One turn moves each row of this set onto another row. After a few examples, where does it send each row asked below?
j_230: | -0.245 |  0.516 |  0.140 | -0.674 | -1.220 | -0.337 | -1.559 |  0.473 |  3.184 | -0.908 |  1.794 | -4.933 |  2.066 | -0.498 |  1.110 |  0.669 | -2.547 | -2.358 |  3.225 |  0.489 | -0.187 |
j_112: | -1.890 |  2.637 | -0.175 |  0.538 | -1.376 |  3.769 | -3.828 |  1.462 |  3.720 |  0.298 | -1.373 | -1.674 | -0.221 | -1.171 |  0.589 |  0.043 | -2.631 | -1.019 |  0.318 |  0.273 | -0.431 |
j_582: |  0.129 | -5.376 |  0.832 | -0.338 | -0.236 |  1.084 | -2.624 |  1.671 |  1.163 | -0.942 | -1.087 |  1.950 | -1.637 |  0.517 |  0.435 | -0.157 | -3.297 | -2.331 | -0.615 |  1.484 |  0.492 |
j_671: |  0.748 |  1.991 | -0.213 | -1.942 | -1.375 |  2.713 |  0.078 |  0.447 |  1.432 |  0.626 |  2.833 |  0.347 | -1.120 |  0.248 | -1.421 | -1.726 |  0.412 |  3.981 | -1.477 |  2.134 |  0.632 |
j_139: | -0.016 |  2.077 |  0.074 | -4.555 | -0.221 |  1.957 | -0.175 |  1.459 |  0.595 |  0.739 | -0.104 |  0.507 | -1.300 |  1.618 | -0.634 | -0.788 |  1.477 |  3.017 | -1.409 |  2.715 |  0.461 |
j_421: |  0.064 |  0.998 |  0.108 | -0.952 |  0.372 | -2.703 | -0.675 |  0.535 |  0.619 |  0.353 |  0.587 | -5.399 |  1.783 |  1.663 |  0.326 |  0.889 | -2.506 | -2.789 |  2.219 |  1.693 |  0.014 |
j_449: |  0.427 | -4.275 |  0.824 |  0.063 | -1.288 |  0.844 | -2.415 |  1.655 |  0.711 | -0.430 | -1.587 |  1.486 | -0.989 |  2.253 | -0.040 | -1.191 | -4.374 | -2.022 | -1.161 |  2.175 |  0.147 |
j_542: | -0.346 |  3.629 | -0.355 |  2.167 |  0.666 |  0.342 | -1.745 |  0.688 |  0.403 |  1.119 | -0.093 | -3.320 | -0.138 | -0.176 | -2.359 | -0.142 | -4.761 | -1.828 | -1.026 |  1.933 | -0.238 |
j_618: | -2.773 | -0.062 | -1.334 |  0.124 |  2.221 |  1.453 | -3.961 |  2.127 |  1.938 |  1.600 | -1.272 | -1.036 | -1.757 | -0.677 |  2.246 |  1.979 |  1.586 | -0.111 |  0.616 | -0.301 |  0.870 |
j_814: | -0.586 |  1.172 |  2.083 | -1.945 | -2.476 |  0.217 |  0.534 |  1.599 | -0.408 | -0.847 | -1.988 | -0.256 | -0.448 |  3.923 | -1.807 | -0.382 | -0.034 |  2.699 | -0.952 | -2.089 |  1.654 |
j_226: | -1.313 |  0.826 | -1.580 |  1.529 |  4.042 | -1.654 | -1.684 |  1.120 | -1.419 |  2.748 | -0.202 | -2.393 | -1.782 |  0.467 | -1.018 |  1.811 | -0.178 | -1.099 | -1.046 |  1.313 |  1.212 |
j_362: | -0.398 |  0.266 |  2.778 | -3.911 | -0.216 |  0.371 |  0.957 |  1.962 | -0.079 | -3.019 | -2.397 | -0.487 | -0.506 |  0.807 | -3.039 |  1.954 |  0.098 | -0.232 | -0.525 | -1.832 |  1.840 |
j_928: |  0.289 |  0.114 |  1.230 |  1.279 | -2.413 |  0.732 |  0.912 |  0.367 |  0.120 | -0.662 |  1.862 | -0.506 | -0.526 |  1.061 | -2.389 | -0.517 | -0.084 |  3.672 | -0.731 | -3.208 |  2.228 |
j_810: |  0.642 | -0.904 |  1.659 | -1.030 | -0.324 |  0.804 |  1.392 |  0.920 |  0.048 | -2.778 |  1.663 | -0.797 | -0.784 | -1.854 | -3.995 |  1.621 |  0.016 |  0.780 | -0.274 | -3.050 |  2.290 |
j_352: |  0.593 | -4.809 |  0.346 |  1.593 | -0.605 | -0.298 | -1.889 |  1.121 | -0.052 |  0.695 | -0.120 |  1.364 | -1.406 |  2.386 | -0.440 | -1.269 | -3.864 | -1.267 | -1.632 |  2.065 |  0.697 |
j_110: | -0.947 | -0.556 | -0.674 | -0.461 |  0.874 | -3.313 | -1.185 |  0.489 |  0.586 |  1.751 |  0.752 | -4.295 |  1.036 |  2.856 |  2.275 |  1.027 |  0.387 | -0.898 |  2.264 |  0.866 |  0.727 |
j_70: |  0.657 |  1.389 |  0.249 | -5.438 |  1.774 |  1.472 |  0.609 |  1.368 |  0.213 | -0.591 |  0.759 | -0.014 | -1.546 | -0.629 | -2.412 |  0.755 |  0.997 |  0.941 | -1.526 |  3.358 |  0.571 |
j_319: | -1.110 | -0.926 | -0.372 |  0.078 | -0.528 | -0.753 | -2.190 |  0.569 |  2.894 |  0.757 |  1.814 | -3.995 |  1.095 |  0.496 |  3.322 |  0.968 |  0.280 | -0.206 |  3.388 | -0.343 |  0.451 |
j_638: |  1.270 |  1.312 | -0.151 | -2.754 |  0.795 |  2.287 |  0.848 |  0.296 |  0.766 | -0.748 |  3.629 | -0.436 | -1.384 | -2.159 | -3.071 | -0.361 |  0.177 |  1.843 | -1.364 |  2.712 |  0.836 |
j_789: |  0.405 | -5.946 | -0.125 |  1.239 |  0.497 |  0.242 | -2.241 |  1.264 |  0.359 |  0.086 |  0.649 |  1.850 | -1.962 |  0.297 |  0.147 | -0.320 | -2.796 | -1.544 | -0.952 |  1.265 |  0.949 |

j_582 moves to j_449
j_70 moves to j_139
j_421 moves to j_110
And these:
j_810 moves to j_362
j_226 moves to j_618

One turn moves each row of this set onto another row. After a few examples, where does it send each row asked below?
j_500: |  3.608 |  1.891 |  0.877 | -0.647 | -1.577 | -2.008 | -0.828 | -2.687 | -0.643 |  3.085 | -1.260 |  1.068 | -0.302 |  0.428 | -1.562 | -1.780 | -3.038 | -1.036 | -2.810 |  0.274 |  3.313 |
j_28: |  0.731 | -0.446 | -1.986 | -0.186 | -0.747 |  1.011 |  3.422 |  1.291 |  0.619 | -0.599 |  3.801 |  1.792 | -1.171 |  1.169 | -1.489 | -1.436 | -4.474 |  0.620 | -5.138 | -0.738 |  1.049 |
j_660: |  5.800 | -0.875 |  0.144 | -2.636 | -0.508 | -3.459 |  1.973 |  3.532 | -1.104 |  0.634 | -0.153 | -0.079 |  0.058 |  0.048 | -3.410 | -4.461 | -2.147 | -0.516 |  0.299 | -2.396 |  1.891 |
j_977: |  5.548 | -1.687 |  0.555 | -1.758 | -1.157 | -3.785 |  1.533 |  3.197 | -0.921 |  0.750 |  1.481 | -0.057 |  0.912 | -0.789 | -3.176 | -4.346 | -1.500 | -1.047 |  0.571 | -3.067 | -0.286 |
j_169: |  6.238 | -1.161 | -0.229 | -2.312 | -0.199 | -2.171 |  0.779 |  4.380 |  0.108 |  0.791 |  2.526 | -0.381 | -0.086 | -0.190 | -2.284 | -5.141 | -2.666 | -1.610 | -0.068 | -3.287 |  1.606 |
j_285: |  4.940 | -0.500 | -0.406 | -2.096 | -2.340 | -3.266 |  1.642 |  2.684 | -0.985 |  0.263 |  0.684 |  0.564 |  0.179 | -1.125 | -2.585 | -5.041 | -2.975 | -2.101 |  0.324 | -2.538 |  0.331 |
j_227: |  4.574 | -1.716 | -3.151 |  0.108 | -0.043 | -0.705 |  1.983 | -0.757 |  2.188 | -0.323 |  1.156 |  0.303 | -2.526 |  2.064 | -2.944 | -4.547 |  1.359 |  0.520 | -2.472 |  2.192 |  1.502 |
j_46: | -0.151 |  0.747 | -1.948 |  0.296 | -2.592 | -0.435 | -2.823 |  1.280 | -1.514 | -0.293 |  5.179 |  0.545 | -1.331 |  2.989 | -0.793 | -1.154 | -2.238 | -0.918 |  1.594 | -1.289 |  1.932 |
j_93: |  3.505 |  0.259 |  1.841 |  0.185 | -0.780 | -1.707 |  0.296 | -2.401 | -0.222 |  4.214 | -1.278 |  2.452 | -1.467 |  0.590 | -0.905 | -2.636 | -3.723 | -0.349 | -2.584 | -0.141 |  2.672 |
j_838: |  2.948 |  0.636 | -3.256 | -2.320 |  0.191 | -2.012 |  1.917 |  2.542 |  1.154 |  3.844 |  2.308 |  0.546 |  0.248 |  4.167 | -2.790 | -1.921 |  2.570 |  0.172 | -0.899 | -2.440 |  3.152 |
j_744: |  0.036 |  0.335 | -1.727 | -0.198 | -1.824 |  0.745 | -2.618 |  1.038 | -2.750 | -0.288 |  3.120 |  1.113 |  0.998 |  3.418 | -0.396 | -3.137 | -1.542 | -1.260 |  1.708 | -0.379 |  1.090 |
j_583: |  2.753 | -0.234 | -0.974 |  0.155 | -0.098 | -1.512 |  0.200 |  3.157 |  2.226 |  3.021 | -3.373 | -0.016 | -3.021 |  1.795 | -0.415 | -1.704 |  1.069 | -1.203 | -2.378 | -0.984 |  2.068 |
j_391: |  1.971 | -1.883 | -2.403 | -3.266 | -0.912 | -2.997 |  0.698 |  0.612 |  0.093 |  2.176 |  3.017 |  1.379 | -2.196 |  5.619 |  0.899 | -1.111 | -1.420 | -3.605 | -2.961 | -0.709 |  2.118 |
j_354: |  3.094 | -1.627 | -2.653 |  1.344 | -0.158 | -0.996 |  2.207 | -1.353 |  0.999 | -1.485 |  1.583 | -0.131 | -0.645 |  1.358 | -2.836 | -4.323 |  0.725 |  1.348 | -0.692 |  2.948 |  3.000 |
j_109: |  1.814 | -1.810 | -3.333 | -1.952 | -0.870 | -4.560 |  1.136 |  0.505 |  1.610 |  0.986 |  2.193 |  1.403 | -4.359 |  4.294 |  0.817 | -1.176 | -1.297 | -2.717 | -2.017 |  0.734 |  2.899 |
j_210: |  1.284 | -1.050 | -1.660 | -2.202 | -1.068 | -1.770 |  0.696 | -0.156 |  0.787 | -0.110 |  0.269 |  3.374 | -3.376 |  5.700 | -1.274 | -0.752 |  1.141 | -2.706 | -1.905 | -0.278 |  2.740 |
j_327: | -0.072 | -1.676 | -0.281 |  1.390 | -0.415 |  0.534 |  3.011 |  2.208 |  1.627 | -0.209 |  2.786 |  1.486 | -0.900 |  2.159 | -0.554 | -2.489 | -3.490 |  0.689 | -5.057 | -0.812 |  0.297 |
j_868: |  4.175 |  1.541 | -3.135 | -3.437 | -0.355 | -2.109 |  2.775 |  1.137 |  0.486 |  4.151 |  2.865 | -0.216 |  1.225 |  3.743 | -3.556 | -2.045 |  1.525 |  0.701 | -1.033 | -0.395 |  1.562 |
j_55: |  3.143 | -1.145 | -1.073 |  0.154 | -0.380 | -1.496 |  3.315 | -0.218 |  1.958 |  0.404 |  0.255 |  1.757 | -2.888 |  1.914 | -2.608 | -1.918 |  1.065 |  2.285 | -0.519 |  2.271 | -0.809 |
j_160: | -0.250 |  0.412 | -1.393 | -0.282 | -1.647 | -1.023 | -3.388 | -0.002 | -2.991 | -1.097 |  3.368 |  1.264 | -0.020 |  3.777 | -2.280 | -2.130 | -1.082 | -1.782 |  0.789 | -0.419 |  1.038 |
j_163: | -0.440 | -0.947 |  0.934 | -0.194 | -0.932 |  0.381 |  3.926 |  2.184 |  0.701 | -1.004 |  3.075 |  1.851 | -1.013 |  1.064 | -1.258 | -1.787 | -3.395 |  1.213 | -4.482 |  0.578 |  0.557 |
j_396: |  3.282 | -0.145 |  1.551 |  0.085 | -1.737 | -1.404 | -1.336 |  2.545 |  2.295 |  2.488 |  0.117 |  0.154 | -4.422 |  2.414 |  0.647 | -3.649 |  0.040 | -0.807 | -3.462 | -2.534 |  2.050 |
j_933: | -0.861 |  0.267 | -0.233 |  0.167 | -0.748 |  1.025 |  3.553 |  2.151 | -0.396 | -0.827 |  2.585 |  2.921 |  0.109 |  2.330 | -0.791 | -3.234 | -4.113 |  0.877 | -3.316 | -1.281 |  0.402 |
j_903: |  3.170 |  2.276 |  0.250 | -0.869 | -0.595 | -2.460 | -0.354 | -2.195 |  0.183 |  4.438 |  0.092 |  0.645 | -0.166 |  2.109 | -2.164 | -3.201 | -3.825 | -0.928 | -2.408 |  0.600 |  3.900 |
j_712: |  3.427 | -2.055 | -0.295 | -0.943 | -5.468 |  1.294 |  1.957 |  3.015 | -1.117 |  1.444 |  0.611 | -2.135 |  2.644 |  2.791 |  0.063 | -3.094 | -1.503 | -2.862 | -1.391 |  0.022 |  2.438 |
j_697: |  3.476 | -2.657 | -0.177 |  0.036 | -6.141 |  0.310 |  1.683 |  3.111 | -1.931 |  2.061 |  0.427 | -2.802 |  1.157 |  3.655 | -1.669 | -2.120 | -0.102 | -1.767 | -1.351 | -1.023 |  2.667 |
j_930: |  4.569 |  0.651 |  0.154 |  0.966 | -1.328 | -1.038 | -0.371 | -2.898 |  0.197 |  3.815 |  0.482 |  0.361 | -0.584 | -0.185 | -1.540 | -2.805 | -4.378 | -1.025 | -2.508 |  0.514 |  3.134 |
j_759: | -0.808 | -0.508 | -2.048 | -1.312 | -2.480 | -0.562 | -2.367 |  2.115 | -2.568 |  0.357 |  3.627 |  0.629 | -0.790 |  3.161 | -1.116 | -1.438 | -0.909 | -1.734 |  1.269 |  0.156 |  1.003 |
j_97: |  1.093 | -2.051 | -1.451 |  3.804 | -3.356 | -2.146 |  1.112 |  2.014 |  1.783 |  0.807 |  1.452 | -0.644 | -0.468 | -0.236 | -0.659 | -1.387 |  1.625 | -0.691 |  0.052 | -2.763 |  3.460 |
j_816: |  0.963 | -2.323 | -2.382 |  3.454 | -3.201 | -3.353 |  3.239 |  0.522 |  2.237 |  1.887 |  2.681 |  0.798 | -1.167 |  2.322 | -0.934 | -0.621 |  1.671 | -0.644 |  0.027 | -2.310 |  3.311 |
j_18: |  2.363 | -1.986 |  0.483 | -0.129 | -4.487 |  0.754 |  1.706 |  3.525 | -1.666 |  2.118 |  0.768 | -2.913 |  2.630 |  3.569 | -0.121 | -1.575 | -0.925 | -2.024 | -1.905 |  0.044 |  3.593 |
j_862: | -0.827 | -1.031 | -1.107 | -0.163 | -0.429 |  1.446 |  2.885 |  0.915 | -0.200 | -0.936 |  2.257 |  3.015 | -0.815 |  0.734 | -1.881 | -2.063 | -2.752 |  0.764 | -4.210 |  0.135 |  1.358 |
j_738: |  5.068 | -0.740 |  0.245 | -1.195 | -2.289 | -3.762 |  1.803 |  3.279 |  0.973 | -0.339 |  2.013 |  0.353 |  0.214 | -0.399 | -3.557 | -5.398 | -1.418 | -1.028 | -0.266 | -3.730 |  1.215 |
j_305: |  2.627 |  2.513 |  0.646 |  0.287 | -2.338 | -1.596 |  1.152 | -2.071 | -0.333 |  3.544 | -0.941 |  1.403 | -0.102 |  0.846 | -1.891 | -2.280 | -5.114 | -0.850 | -2.197 | -0.171 |  3.055 |
j_171: |  0.128 | -3.124 | -0.129 |  1.314 | -2.617 | -1.821 |  2.819 |  2.828 |  2.269 |  1.079 |  1.033 |  0.294 | -1.651 |  2.661 | -0.399 | -1.883 |  2.092 | -1.548 |  1.335 |  0.698 |  4.114 |
j_602: |  3.895 | -1.404 | -0.347 |  0.320 | -5.285 |  1.428 |  1.995 |  2.643 | -0.811 |  2.038 |  2.940 | -2.666 |  2.223 |  4.353 | -1.270 | -2.335 | -1.018 | -1.449 | -1.425 | -0.927 |  4.032 |
j_797: |  4.108 | -0.644 |  0.524 |  0.509 | -0.983 | -0.665 | -0.911 |  2.511 |  3.197 |  3.970 | -0.024 | -0.567 | -3.432 |  2.290 |  0.268 | -3.918 |  1.870 |  0.092 | -2.026 | -0.922 |  1.685 |
j_856: |  3.402 | -1.424 | -0.117 | -1.293 | -5.875 |  0.185 |  1.487 |  2.763 |  0.277 |  2.715 |  1.707 | -2.483 |  1.523 |  3.946 |  0.496 | -1.030 | -1.043 | -1.787 | -2.384 | -0.197 |  3.070 |
j_100: |  3.051 | -1.933 | -1.931 | -1.774 | -0.052 | -3.074 |  2.426 |  1.436 |  0.366 |  4.152 |  0.686 |  0.835 |  0.055 |  4.057 | -4.263 | -2.829 |  2.730 | -2.685 |  0.219 | -1.190 | -0.153 |
j_791: |  0.699 |  0.000 | -3.828 | -0.534 | -1.320 | -0.634 | -2.673 |  0.506 | -1.909 | -1.082 |  3.755 |  0.846 |  0.584 |  3.276 | -0.978 | -1.923 | -0.944 | -0.638 |  1.222 | -0.440 |  0.985 |

j_305 moves to j_933
j_697 moves to j_660
j_55 moves to j_210
And these:
j_396 moves to j_354
j_500 moves to j_163
j_327 moves to j_791
j_797 moves to j_227
j_169 moves to j_930

